Each path below is one point turned by a fixed rotation once a step. After each direction that follows a path, write how fast that rotation turns it, in degrees each step (0 if it stays still).
Each turn is a multiple of 5 degrees from 10 to 175, or 0.
Each row of a path follows its step; steps can be skipped.
Rotation 1:
step 0: [ -3 -25   5 -14  -1  -7  12 -15   4   4  -3   0  -6  -1  -8   5  -5   3
   3  18  -5  10 -17  -2   2  -8 -12   9   3  15  -5 -22   3  14 -11 -12
   1  11  -4 -17  15  -1 -12   5  -9   6   0  -8 -15   8  -2  -8  -8  -3
  12   5   8  -1 -23  -6   6 -13  -5]
step 1: [ -2  18  -3   9   0   4   7   3  -3   1  16  -1 -14 -12   8  -7   7 -13
 -12  -3   0   8   7 -12  -1  13  -4   4  -6 -11  -9   4   3 -14 -11 -13
  -8   3  -1   0  -5  -9 -13  -9  10  -1  -4 -18 -26 -10   2   8  15  -7
  -9   2  11 -28   5   7   5  13 -11]
step 2: [ -5 -12   3   2  13  -9   6  -4 -15  -7  -8   9  12  -7   5   8 -17 -22
  20 -11 -10  -4 -12  14   5 -13  -6  -9  -1  -3   3  -5  -5 -18  -2  12
  -1 -10  -7  -6  -2   2  15 -15  18  -1 -16   3   5   4 -12   7   4   3
  23   1  -7  -6   0   1 -16  -9   0]
step 3: [ 12   5   2  19   0   7   5  10 -21 -11  -8  -7 -11   6  -4 -10  23   8
   0   7  -4   6 -15   8   1  -5   8  10  15  16   5   4   3   6  17   9
  -2  12  -1   2   9  -3 -24   6   4 -10  -3  -6  -8   0  -2   5   2  -2
  -1  -2  -8  20 -16   8 -16   7 -12]
step 4: [ 20  21  16   0   6  16 -11  -8  -5 -11   9   7   5 -12  12  -9 -11  -6
 -18   6  20   0   7   3   6   9   1   7   1   5   0  -7   2   8  10   2
  -4  -8   5   2  -6   3  22  -4  -2   4 -14   8   9  -2  10  13  -1  -5
   1 -18  11  -2  21 -11  -1   5  11]
step 5: [ 11  -8 -18  -8  10   1  -7   8   5  10   5  -3   2  21 -11   9  -7   1
  22  -5  -2   2  -4   3  10   2   2 -10  27 -12   2  -6 -17   3  -2  -5
  -5  -3   0  -7   4   2  16  12  -7 -10  -5   3 -12  13  10 -14  -3  -6
  -4 -17 -19  15   7  14  -2 -11   3]
step 6: [ 12  -5  -4 -25   0   9  15   2  19  -1 -17 -20 -16   9  -2  -5   7  -4
  -5  19   8   3   5  -6   1  16   9  10 -21   0  17 -12   4   3   0  11
 -17   1   4  -2   1  -9  -8   5  -5   7  11  -7   0 -11   2   2  -3  17
   2  13   6   7  11  -4   1  14  -7]
step 7: [-16  -2  16   0  -8 -10  -8  -1   7  13   9   0   2  -3  -2 -14  -9  -8
   0   5  12  -3  -8  -3  -3 -13 -13  16   2 -13   4 -13 -15 -15  -1 -18
  12  -6   6  -9  25   0   8  -2  -4  -2 -14   1  13   3   9   5  14   9
 -16   7   0 -18   9   0  18 -11  -7]
step 9: [  2  -2   6  -9   6   2   9  -6   2 -29   1  -1   4 -23  -1 -14  -6   3
   1  16  -7   7   5  -6  -2  -7   5  -1   6   8   0 -14  -6  17  -3  -2
  17   4 -12   5  -6  -4 -12  -7  13 -16 -11 -10  13  -4  -9 -14   3   8
   4  13  15 -18  -7  -2 -19   6 -10]
step 10: [ 12  20  -9  21   5   6 -16  -3  -4  -5   8  10  25  -1   0   1   5   1
   5   1  -4   7 -20  -5 -10   2 -10  14  11  -4  -4  16   5 -20  -8  -6
 -19 -18   2  -1   1   2   0  16   1  -5 -24  -2  -9   5  -6   6   0 -11
  -3   7   4  -2 -10  -8   6   4   2]
step 11: [  2  -8  -6  -9  -5  15  -1   6 -15  -1   0  13  -9 -10   6  -4  -9   6
  12  10   0   2 -24   8   3   6  12 -14 -17   4   4  -6  11   5  15  19
  -7  -5  10  -2 -20  -5   5  -7  12   0  10 -13  -5  16  10 -11   6 -13
  11  -7  -7   3   8  12 -12  -6  18]
Directions:
[-2 -1 -2  1  0  1  2  0  3 -3  2  1 -1  7  3 -1  1  0  4  5  3 -3  3  0
  1  6 -2  1 -1  2  2  1 -5  2 -1 -2  1  0  4 -4  1  3  0  0 -4  1  2  4
  4 -1  0  2  4  0 -1 -2 -4  2  2 -1 -3  1  3] => 45
[ 1 -8  3  3  4 -1 -5  0  1 -1  2  0  4  1  3 -2  2 -4  0  1  2 -3  2 -1
 -2 -5 -1 -1  1 -1  4 -3  0  3  1 -1  4 -7  0  2 -1 -1  0  2  1  0  0  2
 -3 -1 -1  0 -3  2  3 -1 -3 -5  0 -2  2 -1  0] => 145
